0: [-20  47 -72 -16  -5 -25 -69  14  10 -11 -45  57  10 -22 -66 -11 -42 -36  17 -42  45  82  33  14  38  43 -19 -12  27  27 -35 -13   2 -27  64 -19 -14 -31  15  12  -3   5 -10  28   2  39   9   3]
1: [ 43   6 -24 -79 -33   2  36  15 -13   7  32 -15  79 -51  25  -3  33  -1 -36 -53  -5  37  30  -9 -50  -6  13  18 -50  32 -48 -50 -53   7 -60  -1 -63  15 -53  15  64 -17  86   8 -23  49 -12 -98]
2: [ 21  -8 -20  61   4  42  53  46 -13 -20  43   8 -25  67  14  32 -15  38  16  29  -9  11  61   2  48 -11  -2 -50 -27  39   4  31 -13 -35  82  36 -73 127 -24 -80  31 -79 -43  88 -28  72  27 -99]
3: [ 19  63  45  34 -39 -28  40   0  36  29   9  52 -71  43  46  67 -33  29 -26  85  14 -32 -20  21  54   1 -56  28  34  13  20  21 -14 -14 -52  42  10  15 -14  10  24 -66 -16  34 -73 -29  24  42]
4: [   4   -4   -9   -8    2  -31  -48  -58  -19    8  -60   23  -34   20  -31   42   16  -13   60   75    4   12   32   58  -30  -62  -51  -61    2   -3   11   31   16   -4   31   73   53    0    5   44 -118   19  -15   37   14  -23  -12   41]
5: [-30  43 -27  24  30 -32 -68   7  36 -31 -68 -19   7 -16  -5 -89  -9 -41 -16  34  81 -31  -7  18 -13 -16   5  29  63 -17 -30  15 -16 -27  43  70  74 -12  21  33 -36 -16 -25   0  -6 -45  47  20]
6: [ 65 -16 -12 -14  37  66  16  29  14  30  37 -11 -34  55  26 102  38  60  39 -21   6  27  61  45   5 -39  30 -35 -31  42  13 -29  43  51  39  18  11  42 -29 -18  38  10  51 -34 -50   1  11 -25]
7: [-10  45   8 -39 -26  15  11 -12  17  -4 -10 -15   9 -25  16 -28  26 -67 -12 -58   8 -51 -12 -48  10   9  17  18 -54   4 -44 -23  60 -22   2 -13  25 -22  -8 -17   1  30  14  37  -5 -16  -4 -34]
8: [-52  15  44  25  29  20  -2 -12  -3  13  15 -76 -20  37 -22 -18  27  17  21 -40  10   3  20  -5 -87 -36  -9  10 -41 -28  37 -14  42  18 -12 -18  24  25  18  24 -31   9  77 -26  62  18 -37  46]
9: [ 42 -23 -69 -71 -29 -14 -13 -27 -82  32 -28 108   2 -47  28  51  -2 -52  39 -66  -1 -20 -23  -2 -31   9 -22  13 -23 -14  28   0 -46  -3 -29   7 -31   1   2  -1  17 -48  29  22  34  63 -19 -28]
10: [  3  -4 -39  13 -77  13  27   1 -54  28  -8 -30  11 -25  26   7  25  38 -31 -42   2  36   6 -22  11   1  -4 -36 -39 -12 -47  38   6  83  79   3  -3  38 -26 -25 -44  22 -31 -10  -6 -57 -24   1]
11: [ 110  -37  -20  -22  -32   50   13   13   52   -1   24    4   29   -7  -10   45   55   38    5   12   37   19   77   31    1  -73    9  -29   36    0  -10  -25   30   14   20   46   20   20  -40  -29  -18   27   57  -53 -119  -15  -64    1]
12: [-107   -7   30   -1   37  -11  -14  -76   13  -37   26  -20   45   52    2  -81   93  -14   52  -70  -22  -22   -6    7  -91  -13   11   96   26  -17   78   23    1  -18  -78    1   12 -127   68   92  -81   33   63  -26  127   20   -6   91]
13: [-49  21  52 -23  37 -15 -18 -53  55  13  56 -16  51  18  16 -55   4 -28  24 -23  -2  53  17  10 -52 -36  10  72 -14 -61  30 -65  34 -30 -38  -1 -19 -82 -17  16 -20  11  11  31  67 -31  26  33]
14: [ 12  -6  12  23  32 -24  23  -7 -34  -1  19 -50  28  64 -46  19  -4 -41  60 -15  -9  41  36   7 -34 -19  12 -32 -34 -22   2   5  17   0  -1 -32  27 -37  16 -17 -33  48  27 -17  62 -34 -27  58]
15: [ -6  -3  -9  25   7  -7  27 -54 -25  40  20  -7  45   8 -42 -31  16 -28  16 -18 -50  12 -34  33  30  54  24  23   4 -98  42  34  43  66  67 -44  21 -50  13 -32 -60  76 -32 -16  79   6 -17  45]
16: [ 66 -17 -38   2  14  43   6  80 -30  -9  40  34  -7  11  -2  72 -28 -21  -5 -13  16  16  30  29  -9   2 -28 -33  37  18  37 -30 -32 112 -87 -51 -37  65 -25  24 103 -20  51 -50 -33  30  26 -18]
17: [  48  -19  -45  -26  -47   52   21  -11  -12   30    2   44 -119  -47  -10  -58  -42  -81  -87  -76   -7   -6  -34 -105   22   65   13  -66  -26    8  -48  -36  -54   62   45  -39   19   15   22   -7   89   33  -70   34  -13  -13   -9  -27]
18: [ -18  -24  -65   55   17   32   32   92  -56   17  -30    1   18   -5  -18 -104  -52  -20   -3  -44  -26    9  -12  -89  -23   50   27 -124   18   54  -34   58  -46  -27   51  -41  -14  -28   54  -21   54   41  -95  -10    5   10   -2   -9]
19: [-127   15   13  -17   74  -14  -10  -25    8  -30   16    5   98   -2  -22  -85   54  -38   64  -58  -47  -31  -67  -47 -126  -14   33   61    2  -20   89   15   15  -53  -73  -52   -7  -94   99   64  -23   83   65  -40  127   52  -39   47]
20: [ -36   37  -46   55  -58  -33  -11   23    4   -2  -69   52   -4  -42    5  -28  -36   16  -36   73   54  -13  -73    1   77  -31   -5  -18   76   32    9   61    6  -59   33   73    6   45  -33  -25  -18  -65 -122   68    3  -18   41  -20]
21: [-59  -4  28  99   6  -5  26  51 -62 -23  29   0 -72  -3   9 -15  60 -10  16  27  41  12 -23 -65  -5   5  20   0 -11  11  12  11  -2 -62  45  52 -15 127 -11 -53  13 -41  -3  88  44   2  -6 -78]
22: [ -7   1 -22  20 -45 -15 -17  17  27 -46   2  51 -19  10  77 -21 -34 -56  -9  35  -2  18 -67 -20  60  -6  32  97  88  16  83  10 -31 -12  -9  43 -25  62 -46  29  -5 -49 -11  -6  20  21  41   7]
23: [  8 -13 -36 -63 -72 -20 -44 -11 -42 -11 -48  77  27 -26  24  28 -18 -25  26 -53   6 -33 -16  19 -11  45 -12  24 -15   8  40  41 -60 -15 -13  -4 -11 -29  19  13   0  37  53   5  -2  90 -12 -43]

[  4 -15 -48  10 -24 -18 -12 -38 -74 -13 -40  58 -29 -29 -58  22 -36 -96  27 -90  55  66  -1 -46 -58  33 -43   3 -53 -24  59 -27 -21  37 -11  28  29  78   4  -9  51   7   7  87  43  62  12 -77] 9
[ -3  -4 -13  -6   1  51 -23  -2  -2  -8 -20 -17  -6  -2 -38 -24 -12 -43 -43 -29  20  29  25 -20   8  37 -16 -61  -4 -14 -32 -11 -11  27  75  23   3  30 -34 -34  37  61 -50 -12 -39 -66 -11 -32] 10
[ 33   7  85  15  52   6  33 -71  35  17  94  66 -51  79 -39  55  -1  22  73  87  -5 -29 -35  60   2  24   1   7 -37 -53  27   1  29  -8 -15 -34  15   1  18 -24   3 -46 -21  -7   6 -41  37  23] 3
[ 38  -8  76  14  11   8  36  13  24  22  38  34  14  23  40  58  18  50  -9  64 -17 -64   7  38 -13  15  14  53  35  41  23   9 -36  -5 -33 -12 -68  28  -3  17  32 -52  44   1 -25  18 -32 -33] 3
[ 52  16   0   5 -26  15  48  18 -22  42  16  83 -31 -39   4  38  -3  27 -55  16  23  11 -52 -32  57  14  37 -22  -9   3 -11  27  -3 -19  18 -83 -64  43 -61 -44  26 -27 -30  13 -28   1   4 -86] 10
[ 66 -62  25 -41  68  21  11   5   1  17  39  35   5 -30   6  24  19 -33  40 -35  30 -14 -54 -19  20  48  46  54   9  -9  -8 -14  44  71  10 -46  -1 -40  -8  -5  62  18   8 -35  24 -11   9  17] 7
[  10   24  -54   40  -45  -62   -5   53  -65  -19  -31   50  -71   26   -5  -21   38   66    5   11  -34  -17   11  -32    9  -48   14  -33  -86   48   -3   18 -108  -17   59   30   -5    8   13   34  -64   -1  -35   36   14  -14  -52   -6] 10
[-31 -14  11  11 -28 -13  40  28 -52 -56  38 -10 -72   6  63  33  38  13  28  -3  16 -59  18   4 -33 -26  31  49 -21   7  41  10 -26   5 -42  52 -13 120  27  15  -2   3  62 -11  67   4 -27  49] 8
[  2  19 -17 -23  46 -27 -31  14  13   1  -6 -68  39  42 -39   7  12 -37  68 -28  12  40  92  55 -31 -28  -4 -18 -48   6   6  -3 -37  23 -21 -44  25 -42  62   8 -36  48  37 -16  22  16 -12  56] 14
[-30  -1 -12 -10 -10 -12 -23 104  17  -4 -21  12 -40 -15  46  18 -81 -24 -88 -14  45 -56 -13 -13   3  30  35 -46  15  39 -30  -2 -16 -37 -16  30  24  38 -36   7  25 -11 -15 -18 -65   4  -1  -8] 7
[ 64  -8  41  24  11  14  35 -27   4  65  69 -63 -70   9  -1  23  -9  -7  45  -3   8  18  42 -48 -53 -61 -18  -3 -32 -33  19 -12  18  69   1  15  23 124 -47  25  -4  57  32   2  63 -55   0   3] 8
[-71 -30  -3 -69 -28 -30 -15 -29  90  32 -20 -50  49 -36   5  40 -51  -6 -65   8 -66  20  20  42 -39  29 -28  30  46 -36  31  -7 -26  24 -53  54 -56 -48  23  32 -39 -27 -32 -37 -13   1  -6  74] 13
[ 65  -7  -4 -65 -40  57  48 -82  -1  28  21   0  -7 -28  63  24 -16 -48 -80 -23 -51 -60 -13   5  94  81   0  21  43 -22  35  -7 -30  67  -6  22 -36  -1 -35 -15  47  22  -8 -15 -40 -33  45   1] 7
[-25  11 -55  42  21  43 -28  66  77 -20 -23 -48 104   2  67  -5  80  95   0  60  -5 -51  75   6 -11 -82   6 -10 -58  82 -86 -62 -21 -16  60  47  12 -65 -32   3 -42  11  37 -43 -69  18  -1 -68] 11
[  0   9 -15  11   5  13   7  45  27 -31 -19 -35 -51   2  -9 -54 -29  29 -12  71 -20 -23  12 -13  -8  -3 -30 -44 -24  49 -66  -1 -14 -12  14  19  41   1  46  19  -8   7 -32 -48 -83 -15  -3  15] 5
[-127  -29   59  -40   -3  -14   27    0   15  -36   30  -92  118   55   56   -7   17  118   12  -26  -22  -54   12  -19  -42   68  -12   44  -20   -7  -32    7  101   20   -9  -17   -6  -41   34   29  -49   16   67  -69   47   41    0   61] 8
[  3  35 -58  67  79   2  -4  75 -28 -10  12  43 -62   6 -16 -43 -42 -39  11  27  17  41  60 -41  33  50   7 -50 -22  58 -75 -32   3 -43  -5  -2 -26 -10 -35   1  58 -17 -63  43 -43  48  -3 -46] 0
[ 54  19 -57   4 -20  58  -2  22 -33 -16 -50 -31 -18 -16  -5 -34  16 -25 -20 -11  33  58  73 -47 -23 -76  -4 -49 -24  34  -5 -19 -37   5  56  27  -1  82 -14  -2 -21  16   8  48  21 -12 -51 -55] 10
[-118    3  -41  -38  -76  -44   -9   14   32  -29  -74  -78   81  -39   31   26  -45   47  -80   53  -20    5  -21   42   -9   -2  -47   36   51  -39    8   50   -8  -23  -57   40   -6  -21   48   60  -73  -44   22  -32  -27  -20  -52   38] 5
[  49   27  -29    7   12  -28  -14   65  -17   16  -63   31   -6  -33    6   20  -48   -8  -29   16   54   18   13   -9   33  -19  -22  -53   11   31  -47  -38    4  -18   30    9    9   -5  -69  -43   63  -69  -43   -5 -125  -23   32  -77] 0
[ 54  18  36 -10  27 -37  32 -56  52  59 -25  24  -3  22  -2  57 -20  39  -1  43   3 -27   2  55  49  25 -35 -18  60  -8 -29  -7  44  23 -32  -8  46 -46 -11  39 -45 -39   9  -7 -27   4 -12  94] 3
[ -8  -3 -40  20 -32 -16 -71  11  -2 -20 -76  48  32  -2  18 -56 -28 -20  -5  77   8  -4 -61 -17  76 -20  34 -10  46  10  24  30 -30 -57  49  87  12  33  -8  -7 -10 -49 -85  31  31  21  48  -6] 20
[ 43 -59 -40 -36 -41  11 -10  44 -71 -18 -11  67  31 -16  89  75 -14  16 -99 -26  14 -86 -76  27  56  33  10  -5  78  30  18  73 -25  18  44 -42  -4  -1 -12  -7  29  20  13   2 -37 -20  23 -13] 23
[  6   5  13  32   4 -22  -6 -15  28 -10  20  49  -2  10  21 -15  21  31  23  46 -24   0 -35  54 -21  -1  42  38 -29  36  -8  28  -4 -55 -12  27  -5  15  20  24   2  12 -25  54   7  24 -17 -13] 7
[ 31 -21  55  18  -3 -76  22 -73  -1  24   7  24 -40  19 -11  96  17   1   2  31 -26 -33 -27  48  33  43 -37 -24   0   7 -34   0  20  45 -50  19  48 -65 -44 -24 -19 -36  -2  32   4  16 -22  43] 3
[ -9 -10  -9  -6  11  26  43  68 -46  39  30 -89   6  -1 -42  24   6  -5 -44 -72  19  52  85 -50  23  32   7 -62 -56  34 -58  -9  38   5  30   3 -17  65 -17 -29  15  66  18 -19 -39 -17 -14 -63] 10
[-59 -20   2  -9  18 -40 -29  42   1 -11  13 -35  38   4 -42 -53 -35  48 -22  10  -9  11 -26  28  -5   6  17   6  62  45  56  32 -22 -18 -37 -74  -4 -38  35  -8 -69   3 -68 -87  34 -14  29  34] 14
[  44   12    4  -60  -41  -45  -11 -113  -27    7    1   70   -5  -70  -29  -21    8   19   14  -26  -34  -39  -66   41   55   40  -12  -22   20  -53  -32   29   12  -11   75   10   11  -83    3  -13  -45  -22  -94   61   56  -28   10  -19] 15
[-19  12  24  17 -34  37  23  35  28   0  25 -71  62   2 -18 -46  55  10 -15 -69  -8  23  12 -69  -9 -27  61  39 -29 -41 -60 -80  21  15  38 -42 -54  75 -14 -37 -24  32  50  30  52  50  23 -83] 7
[  7  23  15  -6 -33 -30  -2 -48 -29 -57 -22  76 -12   9  47 -42 -28 -15 -25  22  13 -47 -94 -28  43   9   6 119  81   7  60   6 -51 -26  -4  31  23  17 -19  50  20 -43 -43  29 -23  13  39  44] 22
[-41  35 -10  25 -14   1  15  69 -13   5 -71  13 -19 -13  24 -37 -56 -46 -48  -2  -6 -35  25 -35  30  44  18 -24   4  16   4  -8   2 -12 -42  18  11 -11 -56 -25  27   4 -34   2 -57  26   4 -21] 7
